[[132 120 135 136 136 137 106]
 [125 130 127 127 128 128 121]
 [123 137 121 121 121 120 146]] out 120

[[141 129 131 137 121]
 [137 129 129 114 132]
 [ 99 143 130 132 128]] out 129

[[121 104 127 127 124]
 [131 135 128 128 126]
 [127 127 128 128 128]] out 104

[[116 141 125 126 133 131 149]
 [123 118 124 114 119 131 138]
 [127 117 128 124 116 134 129]] out 141

[[132 115 129 130 121 101 127]
 [128 120 131 120 114 116 126]
 [137 115 126 141 127 104 130]] out 115

[[128 124 121 143 116 129]
 [127 123 124 138 119 128]
 [142 140 142 123 152 135]] out 124

[[136 115 103 157 106 135 125]
 [113 120 116 118 119 148 140]
 [124 143 120 140 125 131 119]] out 115

[[128 128 105 126 134]
 [129 129 105 126 127]
 [127 127 131 129 123]] out 128
---
[[146 110 128 149 128]
 [144 107 126 149 130]
 [144 108 121 154 128]] 128

[[142 115 127 104 116 134]
 [138 131 130 121 110 111]
 [148 139 146 116 117 132]] 104

[[133 147 141 150 104 104]
 [151 148 150 127 106 105]
 [117 146 146 103 151 103]] 150

[[122 136 139 141]
 [141 122 110 129]
 [132 145 136 105]] 136

[[125 130 130 130]
 [156 124 122 120]
 [101 124 128 131]] 130

[[157 110 147 116 136 134 122]
 [114 116 122 130 124 122 139]
 [109 104 119 139 132 117 146]] 136
---
[113 132 113 118 140 123 156]: 118, 156

[[126 128 125 117 122 110 132]
 [117 133 122 120 131 115 132]
 [132 147 130 103 113 134 128]]: 120, 147

[[130 128 127 129 127]
 [128 130 130 125 132]
 [128 123 119 155 105]]: 130, 155

[[154 109 105 106 155]
 [101 153 146 101 148]
 [145 150 101 102 152]]: 146, 155

[127 118 127 131 150 122 110]: 131, 150

[120 141 146 151 126]: 146, 151

[120 140 118 157 137 149 100]: 157, 157

[143 107 100 121 117]: 100, 143

[122 141 155 144 119]: 155, 155

[147 116 112 142 109 124 106]: 142, 147
---
[[130 126 132 133 112 123 106]
 [128 141 122 146 116 129 124]
 [113 131 145 132 125 114 133]]
113

[[111 118 120 155 106 125]
 [128 129 128 127 128 128]
 [127 126 125 134 123 128]]
127

[[130 129 153 127 123 128 117]
 [140 103 122 153 135 140 103]
 [106 141 103 110 137 111 128]]
106

[[131 121 132 112 129]
 [128 117 129 111 128]
 [129 140 128 158 129]]
129

[[128 104 130 123 133]
 [131 121 132 137 127]
 [117 105 135 119 129]]
117

[[100 118 128 109 147 141]
 [111 121 127 142 142 137]
 [107 118 128 140 138 133]]
107

[[141 126 131 129 122 140]
 [127 125 125 142  99 125]
 [139 122 122 122 140 149]]
139

[[126 151 103 139]
 [142 106 140 139]
 [129 136 109 130]]
129
---
[[119 124 137 146]
 [156 125 127 135]] -> 125

[[121 107 128 116 113 155 116]
 [143  98 121 122 135 110 102]] -> 135

[[133 121 139 141 143 124 145]
 [125 110 138 119 135 152 132]] -> 135

[[156 112 107 121]
 [109 115 126 127]] -> 115

[[120 138 118 134]
 [124 136 149 127]] -> 136

[[114 120 121 150 139]
 [122 142 123 130 123]] -> 123

[[128 118 124 149 112]
 [142 124 142 118 145]] -> 142
---
(123, 132, 155, 107, 106, 131) yields 155, 132
(101, 122, 114, 147, 110) yields 147, 122
(129, 127, 107, 126) yields 129, 127
((128, 123, 129, 110, 143, 136, 116), (131, 118, 135, 102, 151, 145, 127)) yields 151, 145
((115, 153, 154, 134, 122), (139, 102, 145, 135, 114), (124, 113, 120, 140, 126)) yields 154, 153
(108, 136, 98, 106) yields 136, 108
---
[[145 132 111 124 127 146 136 114 112 127 154 130 117 119 116]
 [145 133 110 122 125 142 144 118 112 116 144 149 118 121 115]
 [145 138 113 116 125 127 143 145 124 112 112 122 149 149 122]
 [145 133 110 123 126 143 143 117 112 118 148 146 117 121 113]
 [145 145 128 112 112 121 125 125 132 144 148 137 122 113 112]
 [145 147 139 124 113 111 116 122 125 125 127 134 143 148 145]
 [145 145 129 113 112 120 125 125 131 143 148 139 124 114 112]
 [145 141 116 113 123 125 133 148 141 120 112 112 121 144 154]
 [145 132 111 123 126 144 141 116 112 121 151 141 116 122 113]
 [145 142 118 111 122 125 129 144 147 129 114 112 114 128 150]
 [145 139 114 115 124 126 140 148 129 113 112 117 140 154 132]
 [145 123 117 125 145 131 112 118 153 126 120 113 149 129 121]] Answer: 129

[[121 133 125 131 134 140 131 124 133 123 129 129 124]
 [126 148 130 135 119 128 138 135 120 121 136 132 139]
 [126 120 126 130 132 140 122 138 130 144 136 130 125]
 [143 127 127 130 127 115 129 121 122 141 127 123 124]
 [131 147 130 122 119 108 131 122 127 118 133 125 127]
 [128 127 126 121 138 116 128 129 127 123 134 128 130]
 [120 121 135 138 121 147 133 137 135 122 132 118 131]
 [105 142 130 123 120 141 139 141 121 133 124 129 132]
 [135 100 128 134 126 154 131 128 118 124 129 128 135]
 [119 146 130 124 128 145 125 121 129 118 129 131 126]] Answer: 131

[[131 136 143 121 141 137 143 131 134 132 116 122 127 127 120]
 [129 123 116 134 114 122 105 128 131 121 114 129 129 126 134]
 [119 134 121 124 128 134 119 131 129 128 107 115 120 139 118]
 [138 112 132 139 131 121 128 125 126 129 150 133 135 117 128]
 [124 114 138 139 133 115 125 128 133 131 144 132 122 142 135]
 [122 144 119 121 136 135 140 134 122 136 123 116 131 134 115]
 [136 110 139 137 123 125 123 123 128 123 143 137 128 120 136]] Answer: 120

[[133 138 126 108 139 125 107 131 126]
 [110  99 133  98 128 130 111 137 149]
 [114 150 124 110 129 124 114 137 136]
 [127 116 146 109 150 143 104 125 125]
 [108 102 129 117 126 128 133 129 142]] Answer: 129

[[118 118 134 130 128 133 128 130 128 136 119 132 112 121]
 [123 138 133 138 136 132 116 108 135 123 125 135 135 134]
 [126 136 139 143 128 134 114 112 128 126 128 130 118 122]
 [128 128 126 126 136 124 128 114 130 126 106 143 128 134]
 [136 135 137 133 129 128 118 115 133 104 128 129 133 128]
 [128 131 119 143 135 130 129 128 128 134 141 121 130 129]] Answer: 130

[[123 116 129 128 138 130]
 [113 132 133 128 130 139]
 [122 105 118 130 145 128]
 [128 124 119 129 132 128]
 [118 123 129 124 142 136]
 [125 128 128 127 130 131]
 [132 144 137 127 114 127]
 [148 132 126 131 115 114]
 [106 128 136 120 149 146]
 [114 130 126 125 137 139]] Answer: 137

[[118 137 152 153 154 104 125 122 106 111 132 122]
 [108 127 140 114 118 136 118 104 124 110 141 103]
 [111 125 119 119 105 145 141 120 151 142 107 136]
 [131 105 109 152 111 103 114 124 115 149 114 107]
 [142 141 141 146 142 141 135 108 108 128 149 152]
 [114 108 132 148 117 139 113 116 115 150 105 129]] Answer: 105
